Rows are one point carried round by a steady rotation, each followed by how many ticks it has turned.
The counts run from 0 to 268.
[114 153  96 116 165 101 100 109  78 156 106 168 128 167 124  77  97 107
 134 199 159 135 107 176 101 103 118 131 104 145 147 144 134 124 170 153
 123 131 145 146 129 134 153 129 131 138 127  83 103 155 114 153 125 102
  97 161 102 123] | 0
[105 145 103 115 143 107 100 124  78 148 128 172 145 167 106  89 112 113
 138 191 141 135 114 162  67  90 123 107  92 129 144 152 113 121 165 153
 137 136 128 141 112 123 162 167 133 164 132  74 120 150 109 140 112  93
 118 151 105 139] | 256
[ 95 144 149 122 136 115 104 128  98 133 131 136 146 180 115 124 132  87
 125 193 137 159 103 172  63 108 126 125 127 159 139 153 148 100 169 136
 103 130 139 157 130 131 164 137 165 145 129 117 106 157 110 150 103 110
  72 164  99 159] | 203
[ 94 148 103 119 152 106 107 121  69 141 120 159 130 172 111  86 104  98
 124 209 155 137 117 163  89  99 117 124 100 128 142 159 126 130 177 139
 124 123 134 139 110 118 150 142 124 158 137  78 119 166 119 147 108  93
 115 158 115 121] | 133
[111 139  96 122 143 118 100 116  83 150 115 142 154 162 115  96 114 109
 136 192 132 163  98 182  60 100 124 124 115 147 138 160 119 102 152 146
 120 147 146 156 142 133 168 152 155 132 121  95 108 129 110 149 124 100
  88 163  98 152] | 221
[ 93 151 102  97 143 111 101 110  90 160 107 157 144 173 130  88 111 101
 137 184 148 116 103 160 107 114 132 129  93 131 163 150 130 107 180 151
 118 129 158 144 120 118 137 124 136 152 137  75  92 165 112 147 100 102
  88 152  94 118] | 156
[103 153 103 115 154  97  96 121  77 148 128 171 129 173 112  83 107 116
 138 200 156 131 116 163  89  94 116 118  99 128 149 151 121 131 174 150
 131 135 139 143 109 121 155 148 124 158 133  82 116 162 109 145 113  97
 119 158 108 132] | 130
[101 141 110 108 136 126  94 108  96 155 108 146 151 166 139 103 118  93
 131 186 145 142  95 176  78 115 139 128 108 142 151 150 135  92 161 155
 104 145 158 154 135 137 142 129 152 134 122 103  96 143 117 152  96 105
  66 161  79 142] | 189
[107 147 140 117 141 104 104 127  99 147 133 140 154 181 114 116 134 106
 135 176 124 151  96 171  68 109 117 127 126 167 143 149 143  92 166 142
 116 130 144 158 143 130 178 142 170 141 133 107  92 149  98 146 125 113
  72 157 100 157] | 210
[109 147 103 130 139 114 100 127  75 141 140 152 143 175 110  92 115 114
 134 199 143 158 118 167  56  87 102 124 118 124 131 164 121 120 163 142
 125 146 131 147 121 136 169 158 139 148 135 103 113 148 110 151 106  94
  99 164 103 153] | 100
[ 96 139 120 113 123 125  91 119  98 143 130 151 158 170 124 112 130 101
 139 185 136 148 105 169  51 102 137 110 108 134 148 155 123  96 157 156
 111 154 145 154 121 132 150 156 155 150 125 106 110 143 112 144  88 100
  84 159  82 159] | 67
[114 152 107 116 156  95 117 129  72 154 130 153 144 180 104  87 117 116
 127 183 136 137 109 161  90  94  92 140 112 146 139 156 135 113 174 134
 140 109 129 142 132 127 180 142 147 151 147  75  92 150 101 151 135 100
  89 151 117 125] | 117
[107 157 111 115 162  95  91 109  87 149 115 170 122 174 123  85 103 114
 141 204 162 132 108 172  98 103 124 122 104 140 154 143 131 131 175 154
 120 142 149 148 119 125 151 135 125 148 126  92 110 169 109 149 115 106
 106 165 103 134] | 3
[ 85 135 151 108 140 120 110 124  97 142 115 152 153 165 114 128 133  73
 113 182 132 139  97 169  76 116 149 110  98 167 154 145 149  85 169 146
 113 110 135 149 127 121 150 136 164 158 131  90 105 153 114 139 106 103
  78 151  96 141] | 48
[102 146 113 101 155 102 107 116  84 163 107 171 139 170 124  92 116  95
 127 178 147 111 102 163 110 113 127 125  90 150 161 138 143 105 177 156
 132 107 143 138 125 125 146 126 142 155 140  68  89 159 111 143 119 102
  85 144  97 111] | 151
[108 146 113 112 145  99 117 132  79 151 128 144 160 177  97  95 122 116
 136 177 117 146 102 161  75  96 106 129 109 151 141 161 125 104 171 133
 139 117 132 147 135 116 183 152 159 159 144  72  97 148  97 142 137 103
  96 149 119 138] | 243
[ 94 143 129 114 132 121  88 114 103 144 123 149 144 173 133 114 124  95
 136 194 149 150 103 176  68 111 139 116 116 142 149 149 134 103 162 154
 101 153 152 156 125 137 146 140 150 142 122 117 106 153 114 149  89 106
  80 168  82 158] | 194
[ 96 143 108 105 148 116  98 107  86 156 106 172 135 163 134  93 111  91
 129 191 159 117 107 168  98 113 142 117  87 138 159 142 134 108 171 163
 119 129 149 141 116 128 131 131 131 151 131  81 105 157 118 145  98  96
  91 155  85 118] | 159
[ 95 141 144 122 138 118 110 127  93 135 128 134 146 178 115 124 130  86
 119 192 133 161 102 174  63 108 124 127 125 160 136 155 149  96 168 134
 105 126 136 157 137 134 166 136 165 143 131 114 104 153 110 150 108 107
  71 164 100 155] | 204
[101 136 122 131 149 113 107 128  77 136 125 150 143 162  99 106 117  95
 122 204 138 167 109 180  53  92 121 112 112 152 130 159 127 113 156 142
 120 131 122 152 127 129 175 161 151 147 124  97 129 141 113 144 122  95
 105 163 112 154] | 230
[ 79 146 123 103 137 115  93 111  99 143 108 152 143 171 124 104 119  95
 138 197 146 138  96 169  84 117 156 112  97 141 164 154 126 104 174 148
 102 145 158 150 118 112 133 134 140 156 121  90 116 165 114 141  96 108
 101 161  95 140] | 36
[ 97 145 135 126 144 103 111 136  82 132 136 145 149 179  93 110 126 106
 129 196 128 159 110 168  58  94 115 116 118 154 135 160 130 113 169 133
 124 126 124 153 125 119 182 159 156 159 136  96 119 156 102 142 123 103
 106 159 119 156] | 234
[119 137 111 119 141 114 111 129  83 155 132 151 160 170 111 104 130 104
 127 171 125 149 104 168  62  95 103 131 115 150 136 151 138  91 154 147
 136 123 131 147 144 144 179 152 166 140 139  89  88 128 105 150 123  98
  69 149  93 144] | 87
[119 144  90 119 136 116 104 125  75 153 131 147 158 172 116  90 117 117
 138 179 131 151 106 168  62  94 101 134 118 128 136 162 121 103 157 145
 131 142 140 152 135 139 175 155 153 140 135  93  95 132 106 152 115  95
  80 155  95 145] | 93
[106 141 148 121 148 106 104 125 102 146 130 151 149 175 112 124 135  97
 127 179 131 153  96 175  66 107 122 123 120 173 141 140 149  93 161 150
 117 123 134 155 141 137 175 143 170 142 129 109  98 143 101 146 124 110
  71 159  94 155] | 208
[ 92 141 110 102 149 114  96 106  94 155  94 161 142 157 126  97 112  93
 133 190 148 132  91 178  91 116 155 114  91 151 165 146 130 100 166 156
 111 136 156 148 129 119 137 133 141 148 119  76 110 150 116 142 111 102
  93 155  93 131] | 32
[ 79 136 148 107 137 122 112 124  95 136 112 140 153 171 112 125 131  73
 116 191 134 144 100 168  78 117 146 114 102 157 153 154 144  91 174 136
 105 115 139 149 125 116 146 132 160 161 131  90 110 160 116 140 101 102
  81 155 102 138] | 46
[ 95 148 148 102 140 108 104 122 107 150 122 154 146 183 128 118 135  90
 129 174 139 124 100 163  93 118 132 126 106 159 159 138 156  89 181 150
 112 118 148 149 129 129 148 125 159 152 138 100  84 167 104 147 102 113
  66 154  89 138] | 178
[ 76 141 152 107 137 116  99 122 103 135 119 153 141 172 114 124 132  84
 126 195 141 140 100 166  73 116 153 106 101 155 160 148 140  99 172 146
 105 126 141 151 115 114 141 140 152 164 130  98 116 169 113 137  96 106
  95 159  99 147] | 43
[ 97 151 139 109 159  91 111 127  89 150 125 172 134 180 111 103 125  96
 125 183 143 112 110 156 105 109 121 121  93 155 154 137 147 111 186 151
 133  99 132 140 116 118 157 132 141 165 144  73  97 173 105 141 120 103
  97 148 109 118] | 145
[114 150 128 126 159  88 112 136  77 146 140 167 138 180  98  99 126 110
 124 185 138 136 115 163  79  92  96 126 112 154 137 144 141 117 172 143
 141 109 118 142 127 131 184 154 151 155 144  85 103 153 100 148 134 100
  99 153 115 135] | 113
